Each path below is one point turned by a fixed rotation once a step. After each direction that follows a path, write how fast that rotation turns it, in degrees each step (0 if it stays still).
Each turn is a multiple of 5 degrees from 10 to 175, or 0.
Each row of a path follows its step; steps can be skipped.

step 0: [-23  -6 -39 -30  13  77  -3  10 -80 -46 -10  10  53  22  29  15  -6   1
  -4   0   8 -30 -43   5   8  44 -33   2 -43 -15  -4  11  45 -49   0  26
  27  50  -1 -29   3  27  23  77   1  25 -21  26  42 -48   2  -2   4   3
 -21 -60  16 -18 -40   3 -22]
step 1: [-48  -8 -67  17  43 -24 -46  28  18   7 -20  27  32 -13   4   0 -63 -11
 -20  31 -26  11   3 -23 -34  11   6  -8 -17 -29  20  37 -38   2 -22  59
  29  49 -30 -31 -29 -47  23  66  -6  15 -55 -21 -19  44  10 -32  39  10
  61  22  -2  16  24 -24   9]
step 2: [-57   7  25  49  -5   8 -26  12 -13  -3 -18  38   6  63 -52  24  56  42
  16   8 -26 -21  31  10 -27  20   2  17 -10 -81 -43 -18  29  25  20  71
 -22  48  18 -23  22 -20 -20 -18  36  38 -13 -14  36 -10   4 -23 -16 -13
  62 -42  -8 -25 -20  -9   2]
step 3: [-28 -38 -18 -38  40  51 -55  33  -7  49 -22 -51  -7  19 -21  22   4  -4
  30  28  21   0  19 -49 -18   2   7 -11 -27 -25   5   5 -38 -59  18 -10
  13  41  12  51  12 -24  -4  24  27   0 -17  -8   9 -26 115  -9  24 -11
  -2 -37  30 -13 -30  21 -41]
step 4: [-47  64  -9  27  24  31 -18  56 -61  19  16 -38 -25  27  55 -34  21  -4
   0 -11  28   7  19  -1 -26  -3  13  60 -24 -34  -4  40 -43  18 -13   2
  -2  36  17  -2 -14   9  52  39  39  30 -78 -43  -7  -1 -20 -12  10 -23
 -11   9 -20 -41  27 -31  33]
step 5: [-32  28 -30  36  36  16 -34  24 -25 -21 -30  21 -38  30 -11  42 -17  55
 -18  39  15  28  -5 -44   7 -16 -10  14  28  19 -10  59  33   5  37  26
  59  19  48 -36 -12 -48   6  14   8  21   3  32   3   8  -1   1 -49 -34
  31  17  18 -76 -37  52 -50]
step 6: [ 36   0  60  -1   1  30 -76  15   1  39  24 -38   0  18  -6  11 -23 -15
 -59  17 -15 -11 -20  60  11  25  30  19  19  -2 -38  59 -59   7  34  29
  10  32 -43  -1 -30 -40  -8  16  35  50 -41  27  -3 -17  32 -12  19  13
  32 -48 -39 -12 -40   5 -25]
step 7: [-29  13  31  32  13  14  49  29 -19  84  -6  23 -14  17  24  40  11  29
  -5  -7 -14  31  12  48  12  -8  24  15  -8 -58   6 -41  -7 -19  -4  -9
   3  11  36  31 -59 -17  24  63  49  11 -13 -14 -52  -8  23 -23 -27   6
  33  57  21 -24 -67 -24 -35]
step 8: [ -7  65  15  33  40  -5  -2  45 -33  27   9 -35 -11  33  32  24 -31   5
  28  26 -67 -23  11   8  34 -31 -31 -20 -16  28  23  31  38  19  26  28
   6   8  45 -27 -18  17 -34   3  -7   3 -82  36  31 -22  74  28   9 -27
 -40 -23   8  -4 -61  -5   7]
step 9: [-17 -19 -21  11  29  58 -28 -20 -31 -38   5   0  32  41  11  13 -42  39
 -64 -45 -55  -9 -29  23  15 -12 -11 -38  12 -50   2  54 -41 -34 -51 -17
  -1  22   1 -19 -38   1  29  52  30  74  -6  26   9 -24  -2  22  28  -2
 -44  23  17 -31 -26  16  13]
step 10: [-28  46  38  -7  52 -14   6  39  22 -10  18  44 -12  51  -1 -11  -5  14
 -34  40 -28 -20   4   4   7 -12 -47 -55   3 -33  19  -4  23  18 -35  32
  77  31 -37 -43 -53 -51  28  44  43 -21 -15 -30 -49  34  21 -38   0  23
  28 -27 -27  17 -26   9   3]
Speeds:
[-13 -16  -8  -3  -7 -13  -6   9  -2  -4  -3  -3  11  -8 -14   6   0 -12
  12  -5   1  -8 -12  -6   4   9   4  -2  -8  -3   4   8   7  -5  -7   8
   1   7  -8  -5   4  10  11  -3   8 -11   5  -1   3  -2  -1 -12 -17 -13
   3  -7   0  -3  10 -15   5]
25
[ 13   7  -9  -1  -9  -8  -5  -1   5  -7   1   8  -4   5  11  -6 -15 -10
  -3  -4   0  13  -8  11  -4   1  12  10   5  -1   6  -8   5  -5  12  16
   7   3  -9  -9  11  -2   1  16   3  -6   8   5  -4  -3 -11  -6  -1   2
   9  -8  -9   0  -4   2 -19]
70
[  5  -6 -14   9   1   4  -3  -1   9   1  13   5   3  -9 -13  -7  -3   0
   8  -1   2  -4 -20   9  -3  -2  13  -1  -5   6  -2   2 -28  -4  10  11
   2  -1   6   8  -8   0  -7  12  -3   5  -3   0  -5  -5   7   7   2   2
 -13  -4  -1   2   8  10  15]
135
[ -4  -1  15 -12  -9   2  -5 -15   1   4   0  -1   4   1  -9   0   6  -3
  -2   4   7  -2  14   9  -6   7   7 -15  -9  -2  10  -4   5  -8  13   7
   6  -7   8   4  -1  -2   9  -1  12  -2 -15  -7 -18   0  -3   5  -8  12
 -18  -6   5  -2   4  -3 -13]
95
[  6  -6  12 -13  -8  -4 -12  -7   0  -3  -5  -1  12  -9  17  -4   9   2
  -6  -1  -7  -2   0  -1   2   9   3   0  -6   8  -7   8  -9  -4   1  -2
 -10   6   0 -15   3  -5  -3   5  -1  -5  11   4  14  -9  17  11   4  -8
  -5  -9  19  -6  -2  12  -8]
125
[  3  -1   4  13  -1  -4   2  -4   3 -11  -1 -14  -5  14  -9   1   2   3
  -6  11  -5  -6   2   0  -2  -1   9 -13  -8   0 -10   4  -5   5 -16   4
  -1  -5 -12   9   0   3 -10   3   9   8  27  -1   0   0   8  -5  -4  15
  -2  -4 -11  -9   5   0 -15]
100
[ -1  18 -15  -4   6   7   0 -16  -4  -1 -13  -3  -3   0   2   5  -5  -2
   2  -5   0  11  -3   0  -1   5 -16 -11   0  11  -7  14  -2   8  -5  -7
   7  18  -3 -10   3  14   5   7  -6   3   3  -9 -12  -1  -8   4  -5  -5
 -16  -4  -7  -9   6   4   2]
80
[ -8   5 -13  -3   0 -14  -1 -12   1   6  -3 -13   2  -1   0 -20  -3  15
  -5  13  -1 -10   7  21  -7   2  10   6  13  -2   2   4  -2   1  -4 -11
   8   4 -14   3   4   0  -7  -6  -4 -11 -11   8   5   0   3   1   0   0
  -1  -7   1  -9  -5 -14   9]
155

step 0: [-23 -17  25  21  19  -7 -16   8  47  20  -8 -93   8 -73  22  25 -37  16
 -37  -2 -13 -40  37 -13  10   2  27 -30  19 -12  40  27 -45  29  15  -8
 -13   6 -31  -6  11 -25  -4  64   5   9  -8  10 -27 -69  16 -64   0  12
 -35  -8 -34 -45   0   4  30]
step 1: [ 12 -31 -54  72   5  20 -20 -52   5  22 -47  10  13   0   1  38 -10 -20
  24   3  22 -41  23   6 -37 -46 -19 -55 -12 -19  25 -40  12  58 -28 -11
  43 -32   0 -25  49 -52  -3   8  16   2  -4  43 -52  -1   0 -20  28 -16
  23  -5 -22 -25  61  39  23]
step 2: [ -5 -23  18  24 -35   4 -28 -13   6 -55 -44 -55  29 -32 -11  19  57  51
   5  -9  -3   0  -4 -30 -22 -61   3  -3   5 -13  75  -2 -17 -10  54  -8
  59  24 -13  40  -6  31  14 -58   4  -6 -29  21 -62  19  14  22   8 -46
  31  -1  28 -33   0  12  13]
step 3: [ 17  -3  72  19 -14  12   8  22   6   7   8 -20  -5 -32 -59  25  56 -18
 -31  -8  18 -32 -41   8   8 -30 -31 -19  13 -39  18   0  18  -1  13  10
  -2 -52  52  23 -41 -23   8  20  42 -26 -34  75  -7  37 -29   4 -34 -25
 -63 -22   6 -31  48   6 -43]
step 4: [ 57 -26  14 -19  23 -22 -15 -32  -4  26  24  10  10 -46  17  12   5 -10
 -28   0 -80  23  -2  -2  18 -47 -50   6  52 -24  44  11 -35   7 -17   9
 -27 -51  65  40 -19  21  -1  27  63  29  -6 -23 -40 -19 -26   3   4  30
  37  30  49 -29  12  30   6]
step 5: [ 31 -15  -5 -24   0  26 -16 -16  -8  73  44 -17  20 -21 -15  -2 -20  64
 -49 -40 -33  12   7 -22 -20 -20 -11 -30 -23 -19  10   8 -40  44  28  32
   7 -40  32  55  11 -37  21  -7  16 -30  -2  12  59   5  46  -9  21   7
 -11 -13 -68 -45 -25  25  60]
step 6: [-17 -60  11  23  62  18 -59   2 -22  27  31  22   3  -8 -11   6  34  45
  40   0   5 -19 -11  47  -3 -55  -2 -59   9  44   9  -8 -15   1 -43  -2
  12  -7  16 -13  -5 -19  59 -24 -17 -12 -48 -15  -2 -42  19 -84  42  -3
 -16 -34  22 -35 -11  32   7]
step 7: [ 23  -8 -21 -40  -7  47 -12 -41  21 -15 -54 -27  30 -45 -36  -7 -37  29
 -36  -8  46 -38   8  11  -4  -8 -16 -23  39  50 -14 -47 -35  23  -2 -15
  12  14  20 -13 -29  28  23  -6  16   6 -75 -14 -34 -21  17  40  33 -15
 -12 -46  -3 -77  -7  -9 -40]
step 8: [  3   6  27 -26 -45  23  12   3   4 -19  44 -14  56 -43  -1  41 -24  -4
  -1 -27  41   4  23  -1  -6 -80  -2  11  14 -34  38   5  -8 -54 -77 -10
   7  -6  41  13  29 -32  19  11 -23  48 -13  13  -9 -25 -14  19  31 -78
 -30 -33 -22 -12  51   7 -15]
step 9: [ 32 -51 -18  19 -59   8  -7  33 -13  21  19  -9  37 -68  -4  -6  76  12
  34  36 -37  11  43  35  15 -36 -16  29 -18 -32 -19  -6   4   5  -7 -32
   8 -30  38 -22  11   4 -16  -7   5   1 -52 -35  -8 -24 -27  70 -32  15
   6 -10 -20 -56  36 -20  48]
step 10: [-43 -31  23 -47  19  17  -3  18  45   7 -27  26  -1 -53 -27  -6  11   7
 -38  27  -8   2 -44  -7  34 -27   4 -16  62 -44  -3  80   2  37   1 -32
   4 -44  -3  57  49 -11  34 -32 -50  -5 -33   4  37  11  -8   6  -2  13
  22   7 -18 -53  35  -5  47]
Speeds:
[ 10  -8  12  -6   2  -1  -1  -4   6  19  -6  -3  -6   8   7  -3  -6   7
  -4   3  10  -2  -8   8   2   3  -8   4  -4   5   7   1  -8   5 -15   0
   7  -6  -3   6 -18   4  -3   4   2  -5   0  -6  10   8 -17 -12   4  -3
   2   3   1  11 -17 -11  20]
55
[ -6   0  -4  -9 -16   5  -3  -7  -5   5  -1 -14  -1   9   9  12  20   0
  -6  -1  -2  -3  -2  15   8   0 -10   5  11  19   3  -5   3 -10  -5   4
   1   8   3   7   9  13 -10  -3   1  -1   8   9  -3   7  -8   8  -6 -14
  -2  -8  -5   3  12  -2  -6]
65
[  7   0  -1  -4  17  -4   9   0   9 -10   3  -2  18  -2   6   0   8   0
  -4  -1  -4   6  -8 -11  -2   0   7  -5  -2   9 -15  -9 -15  -7 -11  11
   2 -13 -16  -9   2  -1   6  -6   7  -6   1   6  -2   0  -3   0 -21  -3
  10 -10  -3  10   5  -8   4]
0
[ -6   0   6 -13   3  12 -18  -2  -1  -3 -14  -6 -12  -2   1  -3   1   0
  -1  19  -5   8 -19   9   7   4   7  -2   1  -9 -10  -2   2  -7   1  -5
  -7  -1  -4   6 -14  -9   7   5  -3   4  -6  -1 -15   6   8 -12 -12   5
  -8  -7  -1  -5   2 -11 -11]
100
[-17   1 -10   1   4  -3   0  -9   4   0 -10  -8   2 -14   8   8   4 -15
   8   4   6  -6   8  -2  -6   5   9  -1   3  -5  -4  21   7  -4   2 -14
  16  -1  -8  -4   4  -6  -4   8  -2   1  -4   3  -2   0 -13   7  -4  -5
  -2   9  -2  -2   5 -20  17]
35
[-12   2   5  -1  11   6  10   8  -4   5  -4   9   3  20   4   7  -8  -2
  18   3 -18  10  -6  -8  -2 -12  -8 -14   9   1   5 -10   3  -2  -5 -12
 -10   5   0   3   2 -16  -3  -7   4   1  -7   1   0  -3 -17   3   8 -10
  -8   4   2   3   4  -4   2]
155
[  5  10 -15   5   7   8  13  -5   1   1   7  -9  -7   1  -3  -8   3   4
   5  13 -10   9 -10   5   5  -4 -15   0  -9   5  16   2   7   6  -4  -1
  17  -7 -10   1  13   1   0  -3 -15  -1   2   6   4 -11   4 -11  -1  11
   5   4 -14 -13  -2  -8  -4]
80
